In the data rows, the value 128 means zero.
Some points, one per row:
(173, 174, 111, 155, 122, 50, 141, 99, 78, 139, 147, 91)
(117, 99, 153, 128, 117, 215, 192, 150, 130, 113, 156, 143)
(128, 134, 93, 125, 104, 101, 148, 131, 124, 137, 131, 151)
(123, 106, 126, 152, 138, 142, 135, 134, 78, 162, 117, 128)
(129, 101, 107, 149, 142, 146, 107, 134, 130, 146, 131, 122)
(110, 135, 229, 142, 183, 139, 228, 138, 32, 116, 155, 163)
(136, 170, 185, 127, 152, 43, 177, 145, 123, 152, 97, 122)
(121, 124, 106, 161, 109, 163, 137, 174, 142, 152, 130, 79)
(181, 134, 127, 99, 89, 112, 94, 65, 129, 109, 137, 165)
(127, 118, 150, 142, 171, 104, 114, 81, 70, 134, 158, 148)
(213, 111, 160, 123, 41, 125, 86, 114, 151, 148, 152, 74)
(77, 169, 121, 147, 120, 116, 176, 196, 172, 187, 130, 120)
(109, 126, 161, 118, 148, 128, 148, 167, 104, 132, 112, 150)
(118, 135, 157, 130, 161, 124, 129, 102, 119, 108, 186, 109)
(138, 146, 174, 147, 135, 165, 195, 125, 101, 123, 132, 99)
(159, 78, 147, 139, 74, 137, 118, 126, 109, 109, 125, 120)
(133, 86, 107, 77, 113, 165, 51, 122, 210, 146, 79, 148)
(150, 176, 178, 120, 118, 46, 152, 201, 58, 204, 97, 122)
(154, 113, 127, 142, 81, 120, 123, 146, 116, 129, 112, 84)
10 more points follow, each with its number after it:
(130, 180, 86, 123, 126, 85, 120, 92, 126, 128, 155, 145) 0
(161, 174, 143, 145, 93, 26, 160, 152, 13, 113, 142, 100) 1
(89, 92, 144, 104, 184, 149, 108, 146, 108, 89, 107, 178) 2
(93, 126, 94, 122, 139, 117, 144, 125, 95, 117, 168, 166) 3
(153, 130, 125, 118, 84, 112, 116, 119, 107, 95, 140, 112) 4
(147, 161, 120, 151, 125, 93, 149, 123, 111, 139, 137, 90) 5
(112, 128, 123, 132, 125, 79, 157, 190, 110, 122, 138, 121) 6
(165, 122, 137, 109, 86, 133, 126, 117, 173, 138, 97, 109) 7
(153, 125, 117, 117, 94, 97, 137, 127, 118, 104, 122, 102) 8
(129, 121, 147, 129, 125, 116, 102, 128, 94, 116, 143, 114) 9
Which three of these numbered points are nearest to each point below, ignoring the direction in which the first points spread most? Their numbers follow each, nearest first.
(104, 133, 93, 135, 105, 137, 134, 113, 132, 128, 134, 137) > 3 5 0
(161, 134, 110, 141, 136, 1, 82, 120, 72, 118, 150, 98) > 1 5 8
(163, 55, 172, 122, 98, 217, 88, 67, 150, 83, 140, 124) > 9 4 2
(91, 152, 133, 132, 155, 152, 158, 134, 133, 114, 152, 153) > 3 9 2
(80, 88, 124, 95, 203, 124, 100, 180, 77, 88, 93, 208) > 2 3 9
(115, 141, 145, 152, 118, 149, 124, 112, 84, 103, 173, 110) > 9 4 5
(149, 134, 144, 133, 97, 133, 139, 133, 112, 125, 128, 70) > 8 5 4
(160, 140, 72, 102, 127, 120, 52, 59, 202, 145, 111, 198) > 0 3 7
(117, 158, 195, 133, 158, 95, 199, 164, 144, 146, 111, 136) > 7 6 8
(85, 171, 166, 107, 77, 65, 179, 234, 100, 166, 151, 69) > 6 8 5
(128, 130, 153, 133, 129, 169, 148, 153, 96, 136, 145, 127) > 9 4 7
(125, 131, 127, 134, 129, 108, 133, 117, 67, 131, 140, 121) > 9 4 8
(151, 155, 173, 108, 117, 71, 195, 140, 33, 106, 142, 148) > 4 8 9
(48, 186, 170, 94, 143, 99, 182, 217, 130, 150, 144, 158) > 6 7 3
(154, 148, 112, 176, 116, 88, 125, 145, 107, 132, 132, 75) > 5 8 4
(107, 136, 89, 133, 131, 170, 132, 98, 178, 126, 146, 154) > 3 0 7
(178, 164, 114, 158, 127, 90, 130, 135, 74, 166, 150, 92) > 5 8 4
(125, 124, 84, 124, 122, 147, 99, 136, 192, 124, 119, 135) > 6 3 7
(163, 188, 146, 132, 127, 88, 137, 126, 105, 160, 123, 109) > 5 7 8
(158, 160, 76, 151, 132, 48, 115, 117, 88, 154, 142, 153) > 0 5 8
(181, 104, 158, 146, 84, 104, 94, 94, 60, 96, 168, 126) > 4 9 1
(168, 178, 195, 153, 146, 22, 199, 168, 62, 153, 114, 126) > 8 5 7
(144, 140, 158, 161, 143, 96, 150, 146, 92, 146, 120, 85) > 5 9 8
